Some points, one per row:
[54. 44. 73. 17. 20. 41. 16. -13. -63. 56. -13. -72. 5. -20. 42. 1. -9.]
[70. 72. 17. -51. 6. 82. 37. -96. 71. 30. -49. -56. 15. 9. -4. -78. -45.]
[-29. 37. 23. 5. -1. -34. 85. 44. 65. -43. 46. -5. -15. 81. -13. -15. 13.]
[11. 1. 22. -30. -23. 4. -19. -6. -29. -15. -39. 66. 39. 10. -23. -34. 19.]
[-31. -44. 13. -15. -20. -9. -21. 41. -82. -6. 28. 86. 7. -8. 78. 5. 34.]
[41. 16. 34. 9. -48. -30. -36. -27. 43. 31. -58. -15. -16. -3. 32. -18. -79.]
[30. -36. 23. -6. 38. 45. -12. -20. -49. 21. -37. 28. -30. -57. 42. 41. -52.]
[-44. 35. -16. -36. -37. -24. -18. 34. -36. -45. -26. 24. -6. -18. 48. 26. -43.]
[19. -10. 57. -36. 9. 81. -28. 4. -10. -50. -74. 6. 77. 47. 28. -31. 44.]
[-10. -6. 0. -1. -13. -63. -11. 7. 7. -34. 38. -9. -29. 10. 1. 79. -72.]
[27. -30. 32. -29. -72. 15. -39. -71. -10. -6. -5. 16. 30. 3. -67. 8. -1.]
[-127. 16. 9. 15. 16. -58. -39. 10. -18. -55. -51. -4. -26. -36. 45. -2.
 27.]
[5. -22. 51. -9. -8. 26. -32. 39. -10. -70. -15. 82. -1. 54. 57. -3. 82.]
[-60. 16. -31. 20. -11. -27. -41. -4. 58. 15. -8. 1. 38. -21. 66. 20. -76.]
[0. -5. 31. 52. 43. -19. 51. -4. -4. 22. 56. -60. -37. -18. -38. 43. 15.]
[-66. 26. -17. 49. 63. -30. -17. 21. -104. 59. 29. -37. 7. -18. 17. 70.
 29.]
[-17. -14. 11. -59. 11. 78. 46. 19. -54. 22. 21. -17. 19. -70. 66. -3. 68.]
[-1. 31. 18. 49. -56. -72. -9. 6. -58. -25. -46. 32. 13. 24. 17. 6. -2.]
[39. 25. 30. -47. 7. 21. -2. -5. -43. 15. -69. 7. -82. -13. 103. -16.
 -127.]
[11. 27. -28. 6. 16. -42. 33. 70. 26. -13. 21. 33. 20. -10. 73. -15. 32.]
[-47. -24. -31. -3. -45. -9. 16. 8. -23. -38. -55. 115. -29. 3. 9. 2. 2.]
[6. 1. -4. -62. -11. 20. -82. 5. -11. 24. -9. 16. 90. -33. -19. 6. 107.]
[3. 41. -14. 0. -56. -19. -6. -29. 9. -21. -82. -55. 22. 49. 1. -60. -44.]
[-44. -9. 13. -19. -7. 57. -2. 64. -45. -19. 34. -24. 40. 7. -11. -6. 34.]
[24. -3. 53. -66. -7. 59. 22. -41. -60. 6. -47. -9. 18. -24. 35. 47. -4.]
[47. 9. 31. 47. 86. -15. 64. -26. 3. -6. 22. 70. 22. 11. 20. -2. 16.]
[9. -7. 54. -39. -24. -18. 82. -45. 46. 35. 2. -45. -24. 22. -87. -56. 13.]
[48. 13. 18. -39. 41. 42. 6. 20. -17. -68. -49. -56. -25. -33. 32. 9. 18.]
[83. 18. 8. -23. 23. 67. 13. -6. 68. -25. -29. -88. -30. -2. 3. -8. 65.]
[-39. 19. 27. 62. 58. -4. -17. -21. 17. 108. 7. -39. -45. 32. 20. -25. -9.]
[-115. -31. -17. -60. 11. 2. -18. -2. 72. -38. -19. 3. 79. -16. -56. 6.
 73.]
[-26. 0. -29. 90. 40. -84. -58. 22. -96. 30. -10. -50. 27. -23. 28. 47. -40.]
[38. 6. 14. -45. -45. -11. 13. 36. 73. -91. -86. 11. -9. 7. 72. 5. 36.]
[-17. -28. -25. 10. 38. -27. 36. 58. -60. 59. 20. -1. 2. -32. -18. -46. -76.]
[18. 5. -22. -44. -75. -30. 1. -4. 15. -4. -59. 95. 35. 7. -4. -27. -13.]
[25. -28. -15. 55. -26. -46. 48. -32. -1. 0. 10. 5. -95. 1. 13. 68. -14.]
[63. 25. 44. 4. 71. 57. 36. -3. -12. -36. -18. -18. 7. 23. 83. -49. -7.]
[-14. -1. 41. 15. 64. 13. 16. 30. -69. -2. 53. 23. -4. -32. -5. 14. 16.]
[-27. -17. 84. -36. -17. 39. -35. -7. -22. -9. 45. 36. 14. -17. 25. -7. 51.]
Here are 12 more points, each followed by its number:
[62. -18. 17. -62. 84. 9. 56. 29. 1. -3. 41. -24. 3. 37. 39. 3. 58.] 0
[-66. 1. 5. 26. 45. -6. -28. -61. 21. 36. -84. -11. 85. -27. -67. 37. 7.] 1
[91. 15. -47. -54. 45. -64. -25. 10. -2. -58. 11. -20. 13. -40. -21. 20. 15.] 2
[-101. 51. -53. 65. 103. 8. 8. 43. -17. -26. 13. 12. -15. -16. 20. -9.
 20.] 3
[45. -2. 27. -116. -20. 34. 19. -28. 50. 25. -38. -15. 49. 23. -15. 35.
 -38.] 4
[-14. -6. -25. -25. -47. 25. -28. -75. -26. 81. -71. 50. -10. 9. -11. -51. -89.] 5
[-56. 21. 6. 49. -25. 0. -6. -28. -18. -20. -30. -23. -22. -11. 37. 21. -42.] 6
[126. -53. 57. 22. 26. 34. -17. -92. -3. 127. 78. -29. -79. -41. 0. 35. -15.] 7
[38. -22. 1. 2. -36. 30. -4. -70. -21. 39. -15. 85. -10. -43. -33. 5. -27.] 8
[29. -7. 12. -9. 88. -17. 29. 59. 37. -95. 10. -14. 33. 2. -12. -11. 85.] 9
[61. -25. 95. -25. -32. -2. 8. -25. -1. 30. -1. 45. 0. 42. -17. -43. 8.] 10
[-42. -31. -12. -4. 16. 32. -57. -28. -6. -8. 17. -22. 6. -15. -3. -18. 52.] 11
Which of these numbered points is nearest to each point below, looking only along the 7 directions in which the first points spread most? Its number follows each.
[127. -20. 21. 27. 49. 61. 71. 6. 11. -17. -11. -25. 34. 4. 127. 34. 68.] > 0
[-26. 16. -18. 57. -21. -3. -48. -30. -25. 26. -27. -3. 0. 14. 92. 19. -57.] > 6
[7. 8. -54. -38. 22. -16. -61. 33. 33. -9. -32. 26. 67. -21. -22. 36. 91.] > 11
[-19. -8. -33. -24. -70. -20. -69. -28. 45. 86. -66. -39. 50. -76. -72. -28. -13.] > 1
[113. 67. 29. 24. 62. 81. 15. 11. 23. 27. 57. -126. -38. 37. 99. -31.
 18.] > 0
[127. 25. -11. 12. -38. 63. -7. -59. 33. 73. -13. 37. -15. 75. -13. -86. -42.] > 10
[-56. 49. 14. 7. -58. 19. -41. 8. 10. -15. -33. -84. 29. -32. -40. 20. -42.] > 1
[-17. 9. -22. 53. -38. 27. -17. -33. -24. -12. -44. -77. 50. -51. -13. -54. -26.] > 1
[-15. 2. 63. 19. -80. 34. -6. 16. -12. 64. -12. 6. 20. -49. 21. -8. -87.] > 5
[72. 11. -42. -22. -46. 76. 5. -21. 52. 16. -23. -74. 77. -18. -21. 17. -66.] > 4
[47. 40. -2. -40. -58. -27. -18. -35. -25. 36. 16. 26. -40. 85. -79. 38. -52.] > 8
[-12. -4. -15. -70. 29. 37. -35. -60. -22. 96. -43. 104. -8. -54. -62. -37. -26.] > 8
[-47. 43. -21. 68. 49. -9. -13. -30. 22. -4. -5. -89. 72. -12. -27. -4. -1.] > 1
[127. 26. 89. 8. 45. 120. 2. -12. -3. 17. 6. -75. -37. 6. 4. -14. 52.] > 0
[-19. -12. -32. 53. -34. -22. -70. -2. -26. -37. -25. -4. -39. 49. 23. 7. -55.] > 6
[49. -14. 47. -33. 44. 85. 14. -60. -7. 78. 17. -6. -2. 39. -33. -11. -1.] > 10
[30. 0. 32. 14. -24. 39. -45. -76. -19. 24. -7. 15. 43. -4. -46. 32. -15.] > 8
[102. 34. 63. 42. 81. 97. 92. 19. 62. 33. 15. -127. 19. 60. -64. -6.
 30.] > 0
[53. -23. -4. -41. 7. 25. -56. -90. 30. 113. -9. -36. -23. -66. -1. -11. -68.] > 5
[-26. -33. 16. -16. -46. -6. 0. -8. -8. 0. -48. -20. 110. 12. -35. -36. -33.] > 1
[-13. -4. 24. 8. -7. 60. -30. 11. 34. 26. 51. 31. 28. 6. -4. 38. 89.] > 11
[11. 15. -8. -54. 16. 50. -13. -13. 77. 72. 50. 7. 48. -30. -51. -22. 126.] > 11
[-18. 12. -6. -54. 39. 44. 10. 17. 13. 35. 34. 9. 10. -22. -52. -12. 109.] > 11
[-63. -19. -34. 93. 31. -12. 36. 54. -25. -42. 11. -29. 41. -47. -3. 48. 27.] > 3
[3. 2. -10. 11. -9. -29. 25. 11. -9. -58. 7. -4. -16. 8. 18. -11. 37.] > 2
[127. -3. 63. -42. 103. 72. 103. -21. 33. 107. 53. -127. -40. 58. -91. -79.
 -43.] > 7
[-65. 6. -13. -18. -1. -6. -22. -17. 61. -12. -10. 70. 29. -23. -28. -41. 98.] > 11
[75. 47. -58. 31. -56. 5. -9. 16. 48. -55. 55. -61. -17. 23. 18. -23. 8.] > 2
[-1. -12. 28. -52. -26. 25. -39. -68. 52. -26. -25. -13. -15. 21. -41. -41. 49.] > 4
[-58. -5. -27. 45. 17. 9. -13. -71. -91. 56. -74. 75. -79. -20. 0. -7. -82.] > 5
[-30. -14. -9. 58. -50. 2. -25. -30. -6. 14. -36. -34. 7. -37. 70. 22. -30.] > 6
[90. 15. 68. 22. 22. 127. 98. -27. 65. 35. 23. -53. 5. 82. 22. -51. 64.] > 0
[25. -20. 31. -52. 38. 2. -5. 4. -22. 39. -6. -29. 11. -16. -48. 13. 47.] > 11
[16. -10. 32. -19. -82. 44. -7. -9. -5. -14. 21. 31. -9. 100. 8. -1. -34.] > 10
[62. -14. -25. 33. 99. 27. 55. 41. 12. 31. 99. -62. -22. -52. -39. -24. 67.] > 0
[127. -10. 28. -36. 51. 76. 62. -38. 1. 24. 57. -22. -39. -5. -2. -9. -16.] > 7
[55. 25. 15. -32. 16. 57. 81. -56. 30. 33. 19. -12. 22. 50. -87. -13. -14.] > 10
[19. -20. 52. 11. -47. 30. -18. -24. 13. -10. 36. -54. -17. 15. 42. -27. 6.] > 2
[-68. 81. -65. 12. -17. -45. -23. 23. -25. 17. -28. -8. 59. -4. -19. 2. 0.] > 1
[-17. 23. 3. 67. 26. 43. -2. -33. 10. 127. 45. -110. -64. 15. -5. 26.
 8.] > 7
[53. -23. -30. -13. 52. 35. 74. 2. -7. 46. 35. -29. -33. -9. 4. -5. 25.] > 0
[9. -61. 40. -84. -70. -39. -73. -11. 19. -28. -88. 86. 48. -23. 55. -24. -16.] > 5
[7. 1. -75. 32. -71. 46. -75. -103. 74. 46. -13. -47. 54. -82. -22. -22.
 -76.] > 1
[3. 63. 13. -15. 7. 59. 18. -90. 65. 38. -44. -95. -17. -33. -15. -38. -43.] > 4
[-30. 28. 40. -2. -30. -1. -37. -32. 32. -25. 27. -57. -57. -22. 22. 12. 24.] > 2
[34. -42. 22. -15. 54. -3. 8. -24. -2. 106. 4. 4. -27. -49. -86. 26. -10.] > 7
[32. 9. -31. -15. -32. 56. -32. -96. 60. 49. -46. -95. 0. -11. -37. -70. -42.] > 4
[15. 54. 11. 39. 11. 11. 8. 74. 23. -39. -19. -15. 0. -43. 54. 71. 127.] > 9
[74. 8. 29. 58. 22. 88. -18. 9. -21. -9. 7. -23. 23. -42. 49. 12. 72.] > 0
[-4. 28. -53. 75. -31. -14. -68. -40. -81. -26. -11. -24. -12. -43. 51. 25. -42.] > 6
[-1. 6. -52. 37. 39. -15. -57. -76. -13. 57. -23. -15. 6. -7. -29. -7. -32.] > 1
[66. 17. 66. -23. -35. 58. -35. -67. -16. 2. 36. -5. -27. -54. -10. 53.
 -101.] > 8
[67. -14. 51. -16. 75. 24. 46. 24. -1. 14. 53. 24. 14. -16. -49. -11. 39.] > 0
[3. -33. -6. -34. -65. 15. 20. -4. -61. -21. 20. 27. -5. -19. 46. 13. -55.] > 8
[-34. -33. -25. -55. -67. -59. -41. -19. 0. 7. -25. 70. 65. -25. -61. -54. 54.] > 1
[19. 20. -10. -15. 79. 47. 24. 50. 79. 9. 18. -50. 13. -10. 29. -40. 127.] > 9
[39. -23. 57. -43. 6. -21. 70. 30. -73. 52. -33. 38. 36. -6. -25. -6. 13.] > 10
[19. 16. 28. 26. 68. 24. -31. 41. 26. -57. -5. 44. 39. -22. 19. -12. 47.] > 9
[-32. -1. 17. -90. -42. -83. -17. -21. -32. -34. -52. 91. -26. -5. 10. 17. -40.] > 8
[-80. -25. -27. 43. -17. -13. -57. -33. 1. 34. 13. 10. -39. -45. 28. 30. -73.] > 6
[-119. -12. -21. 25. 34. -39. 7. 72. -57. -18. 30. 19. -3. -26. 10. 30.
 36.] > 3
[68. -8. 28. -63. 2. 56. -20. -79. 77. 23. 1. 23. 33. -35. -19. -71. -27.] > 4
[-62. 16. -57. 32. -18. -17. -30. -69. -9. -50. -54. -16. -39. 32. 41. 5. -20.] > 6
[32. -67. 49. -104. 7. 15. -8. -64. 29. 41. -48. 44. 45. -127. -29. 7.
 -44.] > 8
[8. -21. 25. -25. 35. 51. -3. 29. 11. -19. -15. -28. 42. -3. -37. 16. 49.] > 11
[-15. -5. 11. 54. -55. 5. -15. 30. -15. 47. 7. 86. 3. -83. 36. -40. -67.] > 8
[-51. -29. 17. -55. -38. -36. -39. -17. 58. -19. -45. -18. 38. 29. -44. -18. 5.] > 1
